The rows of D fall into 3 groups, and each row is roughly a mix of its group's hidden directions; one row fits no group.
D:
[[ 19   1 -15 -28   4   9  -1 -20   5  11]
 [-13 -17 -26  -6   3  21  -2   8 -13  10]
 [-14   7  26  15 -16 -18   8  10  -5 -12]
 [  6   2  -9   3  22   9  19 -14  10  26]
 [  8  18  -8  30   1  -1 -16   0 -16 -11]
 [ 24   9  -2   2   6   5 -25 -11 -13 -19]
 [-15 -10  12  26  18  10 -10  13   3 -12]
 [  2   2   5  15  -6  -4 -29  14  18 -18]
 [-29  -9  12 -18  -2 -10   0 -11  12  15]
 [ -5   4  -4   4   2 -16  23 -18 -13  26]
 [  0 -37   0  -9   9  16   3 -13  -6   1]
 [ 19 -16 -14   0 -22  23  -6  -6   2   9]
 [ 15   6  -4 -25  -8   7  -7 -29   5   7]
 [  0 -13  40  -4   9  -6  -6   3   0   4]
 [-14  -4 -19  -6  -5   0 -24 -18 -22   1]
 [-20  10   9   8  -7   0  -4   7 -33  13]
 [-14  -8  25  14  22  -6  -1  19   8  -3]
 [-25  -4   1  -4  16 -29  -5   8  10  11]
 [  6  -3  -4   2  33 -16  -5   1 -17  18]
 [-31   1   7  17 -18   7   6  15   4  -6]
 [ 35  17  -5   5   2   5  -6 -10  -9 -14]
 [ -4  -3  25 -24 -10 -16 -15  -8   4  10]
 [-17 -21   1   7  11   1  28  15  -8  -4]
 [-17 -25  -4   4 -13  21   9  -5  -1 -18]
 [ -2  -4  -4  21  -3  -3  19  -7 -27  19]
 [ -2 -30   3   1 -11  10  15  -4 -11  23]
 [ -6   9 -15  -4  15  -7   8  -2  17  31]
 [-11   7 -14  -8  15 -17  17 -12 -15  21]
 [ -3 -15   7  24   1  -4  -7  14 -22 -19]
 [-19 -12 -15  15   4  18   3 -11 -22  11]
 [-28 -11  -2  -5  18 -16  -1  -2 -11  18]
 [  6  13  28  -4  -1 -18   9 -14  18 -10]
 [ 12   8  14  25  -1   7 -14   7  -5 -25]
 [ -2  16  -6  13   9 -13 -31   5   4 -16]
 [  4 -12  -8  18  11  -1  14   6  -5  33]
 [ 17  10  16  -1 -20  13   8   2   7 -26]
 [ -3   4  -7  16   9   5  -8   5  21 -32]
 [-14   5  13  31   8  -5  -5  20   4 -12]
 [ -6 -14  -9  -6  22  19  11 -17   9  18]
 [  0 -22  -7  -1  10  -4  11  -5  -9  33]
 [-33  -6 -11  15   3 -12  -9   4  -8  16]
 [ -2 -17  13  16  17  -5  10  18   7  21]
 [-13 -34  13 -13  -1 -10  -2   1   4  15]
 [ 13  11 -11  31   9  10  19  -1  -5   9]
 [-14 -13 -11  -4 -23  15  21 -11  11  -6]
 [ 16 -17  14  22 -18  -3  18   3  -7   9]
 [ 11   7 -24 -18  16   1   7  -4  13  21]
 [ -3  24 -20  14  16   3 -19  12  -6   7]
 [  5  20 -29  14  -2   5   4 -10 -17   9]
 [  4  -6   2 -22  -5 -26  11  25   3  -6]
 [ -9  16   3  21 -24  -7  -8   7   3 -22]
 [ -6 -24  -6 -21  -2   6   8 -12  -9  24]
 [ -9 -12  -2 -20  19  17  -8  -2  20 -16]
 [ 26 -10 -18 -19  10   9  13   5 -10  -5]
 [-12  13  23  14  -6 -10   3  13   4 -25]
 [-12 -14  34  -4 -12 -12   6  -1 -10   6]
 [ -4  21  -8 -17 -20  15   0  -1  23   4]
 [-16  10 -14   4   8  -8   2   9 -27  22]
 [-13  17   7 -12  18 -10 -12  19  10 -18]
 [ 20  -5  16 -19 -12   9  -2   0  18 -20]
 [-12  -5 -10  19  21   0 -12  16 -10 -20]
 [ 13  -1  -1  -5   2   3 -19 -28 -11 -23]
 [-27   0 -17  11   3 -12   7  -1 -11  23]
 [ -4 -14  -3  25  24   8  -3  20  -3  10]
 [ 23  -8  10   8  26  14  17   5  -3  -6]
 [ -1 -29  16 -15  18  -2  -3   4   0 -18]
 [ 12  -9   2  16  19  -2 -22  17  -5 -19]
 [-14 -14 -10   3  27   5  10   7   9  22]
 [ -2   5  14 -30  -7  -4   9 -22  12 -11]
 [ -1  11 -23  14  11  17  -5  -7 -24  11]
 [ 22   1  16 -16 -21   7 -15   8  -6  13]
 [-12   6 -37  -4  -6  12   7   8   8   8]
 [-14 -15  12  27 -12 -21   0   7  -8   6]
 [ -6   4  20 -29   2 -18  12  -4  15   0]
 [  5  -1 -27 -23   3   6  20 -12   3  10]
 [-36  15   3  11  -8   8   8  -5  -4 -11]
 [  7  -1  31   5 -17  -3   0  -5  10 -23]
 [-20  -2  -8  12  13 -14  -4  28   7  14]
 [  0   1   4 -22   1   2  12 -17  32  -5]
 [-11  23   1   8  15  -7  -5  19  23 -11]
 [ 23   2  27   9  -9  -1 -18   3 -14  -9]
 [  0  -8 -19  20   1   9  27   5 -16  10]
 [-15  -2 -20 -17 -14   7 -10 -24   5  11]
 [  9  25 -20 -13  -8   8   1 -18 -11 -12]
 [  6 -14  23 -23 -16   8   5  -8  14  -8]
 [ 11  -1  12  19   9   3 -21  21  -4 -20]
 [ -2  19   3  16   3   4  -2 -23 -12  25]
 [-25  -6  -2 -18  17  24  -8  -6  -3   5]
 [-19 -21  17 -20   0 -11  12   4  11   9]
 [ 26  27  -5  16   4   4   1  -2  -5 -15]
 [-12  24 -20  24  -1 -10  -2  -1 -14   1]
 [ 25  11  -8   0 -10  21 -16  -5   2 -19]
 [ -8  -7 -20  18   8   5  -3  -4 -21  26]
 [ -4 -30  -3 -20  -6  18  -1   9   6 -15]
 [ -6  11   7  -6 -17   0  14 -18 -12  29]
 [-12  22  -3   1  14  16 -16  -5  21 -12]
 [ 16 -11  17  -2  -4 -19   1  15   8 -25]
 [-12 -31  13   5   1  13 -11  -5 -14  14]
 [ 11  18  11  34  -7  -6  -6  -9   0  -7]
 [ -9 -12 -23   9   8   1  -8  30  -7 -10]
 [-34  -7  -1   0   1 -12   7   1   9  23]
 [  8  27   4  -5   3  -8 -10   2  20 -25]
 [ 17 -15  -5 -10 -17   9 -15  27  -4  -6]]

Here is one row from each group, named. Which group is each of the other rows in?
[ -1  21   4  28 -10   7  -4  13   1 -20] : A
[ 10  -2 -10 -28 -13   6  -6 -25  -2  12] : B
[-13 -12 -27  16   4  -8  21  -1 -14   6] : H

[ -3 -15   8  21  -7   3  -9  15 -14 -26] : H
[ -7  -3   8 -29   6  -4 -10 -18  17  17] : B
[-14  20   7  11  -9   1 -20 -14  16 -16] : B
[-27 -13  19 -14  -9   1  20   6   5  -1] : A
[ 14 -12  29  -2  -6  12 -15 -13 -12 -10] : B
[-11  -4   0 -27   6  22  -6  -5  23  -8] : H
[  7   5  -5  16  -7   7 -37   7  -5  -9] : B
[  0  -1  19  31   1  -1   9  16 -11 -14] : B
[ -9  11  21   7 -19 -16  -3   9  -1 -25] : B
[ 10  35   2   7  -9  -5 -16  12   0   9] : H
[  4 -21  -8 -27   3   3  12  -3  23  -7] : H
